In the rows, 128 means zero.
Where one turn sends some rows of the set: a few examples, then the rows asked
masat: [ 94 126 131 103 106 120 152 115 124 103 125 143 137 103 139 136 148 136
 119 112]
tefi: [144 171 142 139 149 121 109 121  92 139 144 145 100 105 147 133  97 116
 131 148]
kamu: [140 155 129 140 136 122 157 119 102 116 138 161 134 117 119 134 132 117
  92 139]
gobe: [103 124 116 137 108 127 153 128 150 145 170 140 119 142 156 118 149 142
 184 124]
ret: [154 155 141 137 168 132 119 104 114 133 154 150  83 118 142 124 114 132
 128 141]
vurez: [101 148 103 149 100 117 169 129 150 139 161 137 138 146 127 113 148 126
 149 137]
dibe: [141 139 112 136 127 143 142 131 120 153 174 157  87 134 172 112 131 143
 175 157]
Mebi: [120 169 134 138 116 111 140 131  97 127 126 142 140 104 123 143 116 105
 103 138]
zoti: [107 120 125 129  98 138 156 131 153 158 156 137 102 130 154 130 149 148
 177 125]
pemo: [129 144 107 144 131 129 140 126 129 143 182 151 104 146 165 101 132 138
 182 149]
kab: [ 92 129 142 117 101 112 150 125 117 112 110 128 134 113 137 159 142 126
 121 135]
Doz: [113 139 152 111 131 125 100 118 112 137 139 130  93  95 169 141 110 136
 164 117]
tovok: [134 172  92 143 115 128 160 129 117 139 162 154 111 138 139  99 130 124
 132 178]
fesat: [144 153 146 134 157 124 112 112 100 131 138 137  79 122 158 140 109 129
 142 165]
rigap: [102 119 153 105 125 124 116 113 122 123 125 123  92 110 170 151 130 145
 164 132]
Vevum: [126 167  95 155 123 119 156 126 129 137 174 148 122 150 136  97 131 123
 148 163]
vul: [ 99 152 104 137  86 124 174 129 152 144 144 132 125 133 122 117 149 129
 133 145]
Faran: [133 162 136 144 132 112 146 123  95 119 124 141 123 124 125 147 121 111
 101 169]
narub: [ 89 135 144 111  98 114 132 128 117 126 120 128 134  92 145 151 128 126
 136 109]
Pibiz: [109 127 143 101 139 131 115  99 135 120 141 133  86 104 163 126 131 152
 154 112]

pemo moves to gobe
zoti moves to vul
Now these:
rigap moves to kab
narub moves to Mebi
masat moves to kamu

Where one turn sends some rows of the set: a few examples, then the rows asked
Tiza: [ 89 160 155 109 109 185 125  60 104 127  66 126 144 130 115 129 141 143
 110 129 109  99 152 110 133 163 118 108  97 124 109 124 125 186 119 117]
Dob: [ 85 179 136 118 131 200 124 103 110 114  93  81 129 127 137  90 126 115
 135 153 133 163 144 131 166 153 112 140 102 164 136 128 134 148 105 124]
nidez: [111 150 138 104 108 183 134  48  88 137  62 130 142 113 123 118 135 128
 114 116 109 106 160 130 145 165 136  92 100 141 117 137 109 172 111 115]
Zolek: [102 191 105 137 142 180 147 102  92 134  59 132 140 121 107  80 165  92
 145 166 128  89  90 174 141 141 162 125  93 104 121 100 118 176 127 129]
zere: [ 99 172 122 130 125 159 152  99  88 131  71  99  92 105  88  79 158  68
 141 147 140 111 107 177 153 147 169 127 106 110 133 119 131 137 132 134]
dorut: [ 91 165 114 114 112 164 126  99 110 146  60 122 154  74 153 121 130 112
 117 153 111 102 169 152 129 128 107 138  88 163 106 121 119 198 150 115]
Fep: [ 89 179 115 141 123 182 149 112 113 131  71 126 111 105  92  67 152  94
 138 156 141  94  79 175 144 152 174 134  81 126 135 126 120 149 133 140]
Pirol: [ 85 191 128 140 132 181 107  98 123 142  61 130 133 102 142  86 125 104
 116 112 105  84 150 135 168 154 101 100  87 155  96 137 131 156 109 110]
Sudef: [ 92 170 120 104 128 165 127 106  95 141  62 115 154  84 151 122 138 102
 121 150 106  98 173 157 138 130 102 130 104 165 102 114 124 193 152 109]
des: [107 186  98 131 143 158 148  95  79 143  71 125 127  95 114 106 136 111
 138 183 135  98  95 175 127 153 186 122  93 106 114 128 122 176 110 135]
mup: [ 68 174 135 112 124 155 108  93 105 143  74 121 105  79 135 119 113 115
 113 136 102  82 163 135 150 159 108 106  99 146  96 168 140 160 107 118]
Punov: [ 92 176 124 115 131 152 148  90  75 135  62 116 112 112  93 101 173  79
 143 173 125  98 112 167 134 137 157 131 109  83 126 109 131 172 139 132]
fasu: [ 95 176 131 113 131 163 125 106 100 148  58 120 157  83 152 119 135 110
 119 154 102 103 167 148 136 135 108 132  91 166 108 112 124 193 157 111]
Laka: [ 74 185 102 118 116 168 146 109 111 115  91 101 106  96  79 120 137  83
 135 155 165  98  96 165 125 146 169 125 114 106 101 130 152 162 125 142]
vol: [ 66 181 143  99 108 205 125 102 132 109  92  98 137 115 110 111 137 101
 133 147 146 152 137 113 147 146 108 139 103 158 134 132 154 160 138 135]
kitar: [ 97 165 125 126 126 168 143  90  91 137  84  99  96 112  90  95 153  70
 161 143 148 138 118 172 159 151 158 131 118 125 140 126 132 126 130 144]
Dola: [ 83 177 101 136 133 169 149 118 105 121  92 109 102 100  98  99 127 116
 133 174 148  88  83 180 135 158 178 138  97 121 111 143 129 159 108 144]
sagi: [112 155 141 110 122 179 148  87 101 126  90  94 122 102 125 101 130  96
 131 142 137 159 150 138 174 154 133 135 115 175 147 145 134 136 127 138]
sapi: [ 94 169 140 134 128 146 118  85 107 154  68 125 107  78 141 110 110 116
 108 130 102  88 161 134 161 162 120 109  92 151 102 162 135 151 110 123]
ruma: [ 96 174 103 129 116 150 154  87 100 131  72 124 124  97  93 124 151  93
 133 172 149  92 103 161 120 136 168 136 106  84 108 117 138 185 132 145]
Lubif: [ 98 139 149 113 101 184 138  56 107 131  63 140 140 123 116 117 144 146
 109 129 105  88 149 124 141 161 123 117  94 134 121 136 107 181 122 125]
nedup: [ 94 161 136  89 113 191 129  60  92 128  72 131 149 114 116 137 131 135
 114 123 115  95 153 126 134 168 132  87 107 142 103 142 120 183 112 116]
tuk: [ 76 172 150 128 120 158 118  94 125 134  67 125 115 101 119 114 139  93
 111 115 108  73 161 125 164 145  88 116 111 136  94 137 150 159 135 123]
vemig: [ 71 179 110 130 114 187 110  98 134 136  68 138 132  91 139  93 121 110
 116 115 113  71 148 143 158 148  98 106  88 156  91 152 125 165 104 117]
rez: [ 86 162 117 111 120 162 126 105 102 139  66 113 148  84 154 122 134 115
 119 158 106  97 174 157 134 128  98 143  98 159 102 118 119 198 144 112]
saken: [107 165 113 121 121 160 134  98 106 145  63 119 158  77 154 124 129 107
 115 145 115 103 171 155 139 129 112 135  98 166 100 114 121 193 149 116]
nub: [ 84 156 115 114 117 207 143 109 130 108 106 109 135 108 132 103 116 135
 129 160 144 127 124 147 161 154 124 152 105 182 130 158 124 159 108 145]
riluk: [ 57 207 107 126 112 185 121 110 115 120  76  97 110 111  88  88 146  84
 142 155 153 119  96 154 120 144 155 123  83  97 113 111 145 162 118 126]
Pabe: [ 76 175 106 115 120 177 142 103 114 122 104 108 110 101  81 135 132  88
 154 152 171 118 102 164 135 153 161 129 126 128 110 141 150 151 127 156]
Libeg: [ 77 192  81 127 114 184 134  95 105 124  66 121 137 113 105  95 156  91
 146 166 145  99 101 168 120 129 152 127  91  85 106 105 124 190 112 127]
gim: [ 89 156 137 140 107 156 130  86 137 138  68 136 117  90 121 111 132 100
 106 113 115  68 156 131 165 142  98 125 106 141  96 146 139 159 132 133]
nolu: [ 53 199 115 125 112 198 115 105 128 126  87 106 118 118  86 104 144  91
 161 153 161 137  97 146 125 149 144 131  90 115 123 119 147 155 126 141]
Gak: [ 98 147 128 108 114 197 137  67 102 117  75 132 150 132 125 123 136 147
 113 124 112  79 148 138 147 161 119 107 111 141 100 134 105 185 101 119]
dok: [ 98 151 140 120 104 199 151  94 137 121  86 122 136 104 116  90 138 110
 128 144 141 136 126 132 166 148 126 153  96 179 153 145 128 149 145 150]
Leli: [106 157 136 119 117 191 129  60  95 124  68 117 147 138 129 116 138 137
 115 118 110 102 159 128 151 160 117 103 107 131 103 117 111 178  98 110]
deto: [ 85 171 124 139 120 194 140 103 123 138  78 131 115 113  92  75 154  97
 159 152 146 119  86 167 151 155 160 142  85 140 149 130 121 139 139 151]
duf: [ 70 185 116 135 134 178 117 104  94 130  91  80  94 128 109  93 135 103
 163 165 143 148 115 165 144 156 145 139 100 111 128 121 132 139  95 131]
Pufo: [ 78 190  95 107 131 163 129  91  67 136  67 106 112 102 114  99 148  96
 148 183 127 113 115 176 121 143 164 118  95  87 118 123 123 177 102 119]
lir: [105 168 126 127 132 156 131 105 102 146  62 115 154  86 157 121 129 117
 114 154 106 101 168 151 140 133 108 141  96 163 102 110 122 192 149 115]
Rukem: [ 75 191 114 132 131 165 128 107  84 127  77  77  87 116 104  80 142  91
 143 167 135 127 111 170 138 150 160 130  93  97 123 117 132 146  99 120]
bulod: [ 78 163 124  85 114 192 141 100 116 108 109  97 129  95 114 134 118 107
 130 152 153 139 141 136 150 153 126 133 125 173 123 161 149 159 123 143]
pof: [ 81 168 106 139 137 183 140 114 111 127 103 113 106 113 104 105 124 127
 154 173 151 109  88 179 146 163 163 148 104 139 123 148 123 147 104 153]

Pabe moves to pof
nedup moves to Gak
Now these:
gim moves to sapi
saken moves to lir
Punov moves to Pufo
zere moves to Rukem
bulod moves to nub

Where one turn sends some rows of the set: a few examples, then the rows asked
kilaz: [109 139 105 134  88 135 159 119 127 120 138 152 136 101 141 113]
mimu: [131 143 151 125 156 115 101 127 129 140 147 106 154 135 144 113]
Nirup: [120 143 138 116  63 143 135 140 121 119 130 140 139 129 151 127]
bek: [127 130 138 127 156  99 101 123 132 158 149 121 110 131 143 120]
Vofu: [113 129 145 113 164 125 120 122 134 154 138 108 140 144 158 134]
nutem: [135 120 112 155 150 102 107 131 123 136 139 140 106 117 121 124]
Goz: [118 108 107 157 152 130 125 137 117 125 122 144 115 125 126 144]
zeri: [128  96 110 106 114  94 149 123 103 168 131 123 159 121 140 121]
futu: [139 141 156 135 138 128 109 114 147 113 149 117 158 137 114 106]
Nekup: [ 98 147 138 127  72 143 133 144 124 121 127 143 151 126 150 118]
Kika: [133 112 120 161 124 134 106 139 110 118 151 118 119 115 112 135]
ran: [106 123 135 111  79 141 134 142 114 100 120 125 149 137 160 110]
Lopi: [120 109  99 115  98 112 165 104 121 153 150 135 126 105 140 120]
labav: [121 123  96 107 101 101 159 107 121 152 145 149 129 106 128 131]
kaso: [106 128 159 107  78 113 120 139 136 141 115 146 155 154 136 111]
kod: [146 103 106 142 141 134 119 134 104 128 127 145 109 116 120 128]
pibig: [105 109  98 101  94 102 158 117 137 132 144 131 115 112 137 131]
dosi: [116  99 130 147 118 156 121 133 122 116 142 117 123 136 115 154]
rareg: [122 112 152 132 124 150 127 108 155 108 142 123 141 150 102 131]
Modif: [126 117 138  98 113 100 127 125 101 151 111 150 179 147 134 107]
nez: [124 107 139 106 111  87 132 132 122 155 106 145 173 145 131 107]
Lekag: [119 107 114  93 112  96 138 115  97 172 139 133 155 128 136 130]
pesa: [123 144 100 125  86 128 157 131 120 118 135 150 138 101 140 133]
Zavaz: [ 99 107 124  96 125  89 131 120 115 135 112 149 172 142 129 100]
defez: [131 144 145  99 157 113 106 141 137 157 133 115 137 135 150 135]
gal: [145 117 123 117 152 105 114 133 132 154 124 140  96 129 138 129]
ranu: [130 107 127 136 113 165 114 122 106 118 153 126 124 122 105 133]
Vubun: [122 133 151 118 119 156 116 107 144 114 155 131 146 133  95 121]
vedud: [116 127 102 122  91 123 158 130 134  94 122 143 134 113 144 115]
dubim: [124 135 151 123 159 138 127 115 145 119 130 117 172 146 130 122]
zemes: [134 118 149 144 108 142 107 117 138 112 161 112 127 133 103 125]
Vepe: [126 130 157 102  80 120 125 126 128 129 113 155 152 155 136 105]
nede: [125 156 151 107 149 133 113 127 146 126 138 125 169 133 120 122]
taba: [ 96 103 101  95 119  93 141 129 104 150 135 120 155 120 142 132]
kasaz: [115 117 123 129 164 111 122 118 140 151 129 142 101 139 143 134]
Vuf: [ 99 110 152  92  89 116 123 118 127 126 121 140 145 161 143  99]

kilaz moves to Lopi
ran moves to vedud
dosi moves to Goz
Now these:
bek moves to mimu
Vepe moves to Nirup
defez moves to nede

Where one turn sends some rows of the set: a few examples, then the rows asked
fova: [139 119 117 154 115 153 105 121 110 103 117 135 128  96 132  92 107 168
 126 127 136 115 127 124 146 141 118 125]
Linem: [130 142 135 116 127 124 124 141 129 124 158 126 105 139 108 133  96 119
 142 153 134 165 176 144 133 122  98 108]
mab: [139 156 144 126 119 116 113 149 136 124 161 135 112 134 113 135 107 111
 133 150 140 158 175 136 123 121 103 113]
viga: [138 122 108 108 115 132 136 114 159 134  98 152 123 152 129 122 152 100
 148 120 121 123 110  93 112 134 123 146]
Ditu: [135 112 145 143  99 118 131 118 133 148 104  92 101 135 129 131 145 148
 107 119 107 125 150 138 113  94 135 100]
Kera: [133 126 119 146 120 156 115 114 120 101 114 129 132 100 131  92 110 171
 139 125 150 131 123 136 154 138 121 130]
Desum: [140 120 122 130 107 117 140 141 123 147 143 134 131 149 128 119 138 148
 163 114 108 155 119 129 115 169 164 169]
pema: [133 143 132 130 125 123 121 139 126 119 169 132 115 125 116 142  99 114
 128 153 136 169 167 139 122 127 107 103]
Kape: [127 119 109 107 133 152 144 117 154 121 116 143 125 160 116 115 141  90
 151 132 128 122 117 115 107 130 128 149]
lubid: [127 127 123 159 118 146  98 122 123 106 115 149 134 100 125 103 108 175
 136 130 149 122 123 126 148 134 120 135]
doli: [114 100 115 105 145 134 116 153 177 160 137 126 112 156 118 103 120 140
 113 109 106 135 142  99 140 155 143 135]
biba: [129 115 142 147  98 112 136 129 132 142  99  86  99 138 127 119 147 147
 110 102 104 133 146 149 126 101 126 107]
Zom: [138 120 126 119 123  97 144 143 127 154 135 148 122 151 136 147 122 143
 154 116 105 154 118 113 113 157 153 166]
boz: [131 115 147 153 113 101 128 132 137 140  98  94 108 134 126 124 145 146
 108 103 116 116 145 142 112  94 136 106]
Leba: [135 109 111  93 154 119 109 151 166 161 133 134 133 138 134 106 114 131
 115 113 122 130 130  90 140 158 134 142]

Kera moves to biba
Kape moves to Desum
Now these:
pema moves to fova
Leba moves to viga
lubid moves to boz

Where one turn sends some rows of the set: a few examples, then the rows asked
suk: [155 134 122 135 118 109 149 156 128  96 117 109 127]
fimem: [163 118  96 151 135 145 114 114 138 110 126 114 146]
nusok: [140 125 130 132 156  83 108 114 153 116 106 107 124]
gez: [103 144 132 102 125 117 118 155 104 152 139 108 137]
foz: [144 145 153 131 122 141 136 100 114 135 110 117 117]
Fodul: [121 117 128 137 162  94 107 116 167 126 127 135 144]
kaga: [142 110 100 136 121 152  90 113 139 103 123 124 135]
Reva: [118 118 118 132 120 126 137 160 145 109 143 154 147]
veri: [120 125 105 119  83 112  99 154 135 114 127 116 132]
Vasaz: [111 154 112 126 129 107 131 157 119 153 152 111 149]
rif: [ 91 152 114 111 156 124  95 107 143 137 127 120 138]
Relaf: [124 118 109 126 155  85 102 123 161 124 108 125 128]
rivi: [103 161 146 131 110 112 111 136 124 129 161 107 138]
Peraz: [110 169 108 134 153 111 107 102 151 127 131 105 138]
mirag: [119 159 101 114 164 112 115 113 132 141 110  95 132]
mopa: [150 103 102 136 142 158 111 119 132 122 127 129 152]
mem: [157 112 125 141 130 156 103 104 132 103 127 115 142]
Katil: [138 112 142 121 170  96 115 118 144 131 105 114 135]
rovu: [127 164 140 135 126 106 135 143 115 141 153  92 145]
Sovo: [128 118 112 134 115 124 134 157 137 141 150 133 172]
zin: [143 115 149 109 125 128 142 156 112 106 113 119 129]
Gogu: [119 109 150 119 160 102  99 112 153 124 117 130 135]
Kemu: [127 123 163 128  95 130 110 133 130 112 148 116 151]
mif: [141 109 132 102 112 127 126 159 107 138 115 105 146]
Fup: [111 153 133 120 172 127 118 103 135 144 131 110 151]
Rufu: [133 158  90 154 113 121 135 115 143 136 121 134 120]
soz: [160 139 126 147 102 106 136 144 130 117 135  92 150]
vegep: [104 143 115 137 109 141 114 108 144 137 131 157 124]
pupov: [155 105  99 124 133 153 103 119 123 115 108 113 134]
biseb: [115 159 137 112 155 120 104  97 129 127 116  93 129]
radiv: [127 130 104 132 103 110 126 159 144  92 125 133 123]
nak: [143 150 105 127 117 125 134 117 117 139  93 114 104]
Tasaz: [126 117 161 125 120 136 134 145 132 100 142 141 142]
Gis: [122 131 141 127 132 154 136 109 123 154 126 149 137]
kosi: [104 158 126 113 106 105 104 147 115 130 138  98 121]

Vasaz moves to rovu
veri moves to mif
Now these:
biseb moves to rif
suk moves to Tasaz
foz moves to vegep
Relaf moves to Katil
mem moves to kaga

